Rows are one point carried round by a steady rotation, each followed by how many ticks it has turned.
The counts run from 0 to 172.
-63,96,-101,-178,5,-322,104,80,-50,-313,61,-122,-287,115,-88,73,-199,-273,66,33,-86,-247,133,145,-6,178,24,-202,5,121,-112,54,-104,-120,185,134,23,63,404,128,-170,-31,100,-69,-3,198,-253,-36,86,-2,-330,-93,144
19
-209,74,-316,-180,-9,59,48,107,-138,-268,97,-256,-84,226,14,-102,-215,-252,24,61,-174,-259,151,168,35,69,99,-169,3,27,-236,320,78,-209,87,16,123,47,331,77,177,-49,-179,-97,59,123,-143,59,55,-23,-262,-66,64
118
-177,88,147,30,-207,-107,30,41,33,-375,36,-134,-256,48,-69,82,-236,-134,-15,19,-144,-66,250,172,-75,149,27,-107,240,509,20,-148,82,5,112,218,202,-117,227,123,-103,1,-10,-163,-17,-10,-40,24,-103,65,-211,126,288
67
-191,266,-61,-100,-180,-68,18,92,-187,-371,158,-224,-268,69,-104,153,-132,-188,30,68,-106,-154,106,96,-234,-7,-50,-58,176,252,31,117,114,-47,144,115,200,-33,286,92,20,-7,-84,5,-53,-147,-234,-129,-37,-148,-249,-231,245
36
-135,-131,-176,-70,-51,-207,76,366,66,-272,163,-30,-229,219,152,167,-187,-277,88,12,-109,-160,144,7,12,227,-31,-192,33,167,-170,31,-68,-127,248,-94,-33,31,350,71,239,-6,49,-150,100,233,-69,-135,-41,-54,-153,-10,199
141
-177,-116,-340,64,55,-202,130,234,79,-204,202,-18,-327,219,67,165,-236,-266,-16,50,-4,-240,59,61,-5,-2,77,-139,108,137,-202,49,31,-179,367,-32,-2,12,122,-27,188,-25,-75,-5,82,226,-43,-204,-211,87,-165,-123,161
7
-121,177,-184,-128,-105,-45,78,-57,-94,-247,44,-344,-240,120,-114,-70,-249,-256,-26,144,-215,-257,216,283,0,-12,159,-160,32,71,-134,183,36,-123,242,216,109,-33,255,81,-135,-100,-144,-27,33,187,-114,32,-50,62,-338,-55,77
113
-346,4,-304,-61,-50,87,15,155,-181,-318,99,-99,-227,232,16,-7,-178,-250,41,-48,46,-155,160,33,-129,102,20,-155,95,175,-193,194,100,-152,17,70,199,134,274,13,295,-44,-154,-112,-74,56,-143,6,-189,-140,-181,-205,195
125
-27,1,-17,-210,-136,-245,111,293,91,-336,99,-246,-136,126,113,187,-178,-213,67,41,-148,-149,106,41,-14,196,-29,-72,102,266,-88,48,-72,-72,207,-116,-72,-90,485,95,35,90,87,-115,111,249,-33,-98,114,-10,-218,2,223
150
-77,94,-12,-173,-196,-181,54,233,17,-398,226,-324,-87,-10,72,172,-229,-123,5,158,-272,-125,6,98,-177,113,-9,-56,296,363,-6,101,-3,-56,133,-56,2,-120,384,148,79,152,-110,-34,93,1,-48,-117,31,-4,-161,-84,143
159
-189,39,59,-263,-73,-141,111,181,-136,-426,115,-112,-169,242,53,28,-203,-138,-11,-65,-11,-286,105,34,-119,224,-89,-47,247,403,-57,62,-121,-70,-16,-84,195,10,416,59,187,101,70,-22,1,-12,-60,-81,-32,-81,-93,80,306
156
-186,-13,77,-156,-122,-110,-39,106,-188,-518,265,-209,-112,73,31,56,-131,-130,-52,62,-58,-157,-36,-17,-229,173,-67,-124,278,347,5,109,-110,-115,-71,35,86,-10,363,223,190,71,-87,-77,-23,-122,-127,-74,-5,-151,-152,-96,243
165
-256,10,-174,82,-152,-118,150,204,-3,-291,137,65,-397,218,9,219,-100,-233,43,-53,25,-110,154,-30,-111,55,4,-145,156,338,-104,-100,42,-21,311,63,122,86,191,-68,118,-5,1,-66,-53,144,-112,-173,-250,-77,-181,-99,232
138
-237,-216,-275,41,-59,-145,147,156,-25,-271,180,69,-343,273,50,78,-253,-264,-30,22,159,-181,45,-51,-101,75,71,-153,110,253,-218,4,-63,-185,182,5,66,88,137,8,272,-100,-29,-127,-16,253,-31,-159,-235,19,-138,-93,205
8
-152,-155,-29,10,4,-236,-80,45,-74,-375,162,-65,-254,143,-17,-118,-210,-230,-122,145,-71,-353,35,158,-9,199,139,-236,90,-84,-98,71,-184,-285,44,219,13,81,177,233,33,-115,-164,-127,40,140,-207,-74,-19,31,-240,92,95
95
-237,47,-163,-112,-112,46,68,292,-126,-395,278,-128,-171,236,162,99,-63,-253,-9,148,-120,-197,10,-29,-236,50,-108,-83,219,246,-52,168,78,-180,123,-125,137,-29,288,34,334,11,-96,-63,-11,-41,-73,-274,-93,-156,-122,-11,173
39
-87,105,-140,-229,-216,-49,-25,245,-124,-362,190,-376,-86,121,91,114,-143,-233,111,155,-130,-103,-28,22,-194,75,-73,-83,125,199,-104,223,27,-109,71,-38,6,-62,454,122,123,82,-69,-75,69,47,-108,-84,51,-84,-149,-93,43
34
-200,-222,-127,76,-42,-166,46,68,-116,-395,276,52,-387,220,4,-4,-192,-227,-144,197,52,-319,20,65,-133,93,70,-94,266,229,-123,30,-120,-257,59,165,110,84,5,31,173,-84,-200,-55,60,123,0,-153,-230,74,-59,149,56
93
-91,132,48,-47,-105,-182,-40,192,57,-394,257,-258,-148,-71,49,117,-140,-166,-118,190,-305,-134,-42,201,-148,40,23,-152,253,126,56,111,81,-132,207,89,48,-114,273,273,59,103,-147,66,74,-87,-234,-205,82,-71,-242,-156,189
167
-26,139,15,-262,-45,-189,25,252,-1,-392,145,-276,-89,20,91,110,-248,-145,34,61,-257,-203,24,164,-10,175,-43,-173,195,166,-10,147,-22,-82,102,16,1,-39,483,242,38,137,18,4,108,-47,-183,-56,178,-33,-228,-70,274
158
-90,220,119,140,-123,-182,21,125,83,-340,88,-42,-265,47,-31,29,-168,-226,-41,6,-322,-24,253,186,-6,151,-15,-245,157,248,15,-108,41,21,251,300,145,-83,260,134,-58,-38,27,-129,-26,38,-240,-95,-15,-68,-264,150,223
59
-232,-238,-68,-59,-71,-141,-8,192,25,-342,246,-189,-33,33,121,6,-291,-117,-155,143,-119,-231,19,129,-100,180,84,-139,332,363,-86,78,-32,-294,-112,-2,108,-79,185,172,276,65,-218,-186,165,13,62,-6,-89,64,-61,107,127
79
-104,20,-48,-192,-72,-111,206,278,40,-310,132,-113,-162,236,149,125,-173,-233,65,65,-81,-259,144,61,-126,98,-120,-5,310,426,6,74,-32,-96,159,-199,169,-106,331,-3,217,72,28,17,85,29,24,-214,-19,0,-86,68,242
155
-31,29,-160,-345,-71,-103,158,256,-29,-369,104,-278,-153,320,90,83,-164,-283,79,102,-75,-271,62,58,-92,155,-40,-127,124,189,-116,177,-89,-149,109,-181,12,-21,485,34,131,4,34,-59,105,181,-26,-115,57,-11,-113,7,138
25
-98,-33,-37,80,-181,-239,-22,-98,-76,-416,205,-71,-450,113,-176,73,-118,-294,-135,122,-11,-240,91,76,-151,45,77,-94,185,192,-82,-100,-79,-151,187,290,95,56,109,86,-155,-74,-131,-102,17,195,-11,-88,-205,70,-208,38,17
98
-175,82,31,-16,33,-88,-11,193,-89,-397,242,-26,-136,178,111,-53,-96,-161,-105,188,-208,-189,8,125,-67,63,-76,-212,252,85,35,155,42,-132,116,68,161,24,152,205,297,-19,-57,19,-47,-124,-217,-257,68,-135,-161,54,279
171
-259,10,-345,-58,-82,-52,-95,274,-18,-293,153,-241,-144,97,32,70,-243,-299,10,54,-229,-105,71,123,-15,45,104,-225,-20,41,-286,203,111,-171,170,75,-12,38,358,135,161,22,-124,-132,37,132,-206,31,-15,-85,-284,-255,137
127
-70,21,-60,26,-174,-107,8,248,41,-411,345,-212,-154,-3,67,148,-154,-193,-33,255,-228,-116,-30,118,-194,-31,12,-63,318,279,25,56,65,-94,234,43,69,-134,184,160,124,64,-154,18,80,-86,-60,-197,-17,-44,-97,-23,162
168
-161,56,-36,-125,3,-226,184,184,-83,-285,-12,27,-229,268,93,14,-205,-203,79,-96,-54,-264,206,117,90,287,-65,-178,154,253,-34,-36,-111,-36,174,-33,179,53,391,75,131,-11,134,-54,-54,62,-187,-114,33,-46,-225,74,317
148
-134,183,-5,-282,-172,-177,89,-4,-205,-396,54,-229,-228,117,-136,107,-159,-227,88,-45,-14,-245,120,61,-202,117,-51,-65,123,290,-29,73,-86,-23,106,42,146,32,434,100,-112,-9,10,-25,-76,95,-137,-25,-14,-79,-268,-109,186
27
-104,-6,35,35,-78,-77,-64,354,128,-357,223,-32,-128,226,160,-47,-123,-303,-12,147,-258,-90,166,76,-28,175,-60,-252,95,153,-118,50,-11,-97,182,77,-2,-65,311,190,254,-78,2,-213,77,55,-63,-185,27,-100,-87,333,162
56
-253,-145,-50,57,-4,-124,30,-24,-112,-394,271,59,-280,103,8,-40,-234,-93,-146,82,12,-307,-14,153,-112,132,83,-145,324,280,-33,18,-49,-247,-41,191,295,61,12,120,171,-18,-212,-11,4,-62,-122,-79,-208,42,-143,-8,240
85
-257,-113,-295,74,12,-44,79,355,65,-197,206,21,-170,252,126,89,-162,-289,33,72,-121,-129,97,36,-48,38,31,-183,43,70,-210,110,103,-151,250,-70,105,40,231,-23,329,-5,-58,-52,19,153,-104,-163,-105,-54,-200,-72,151
132
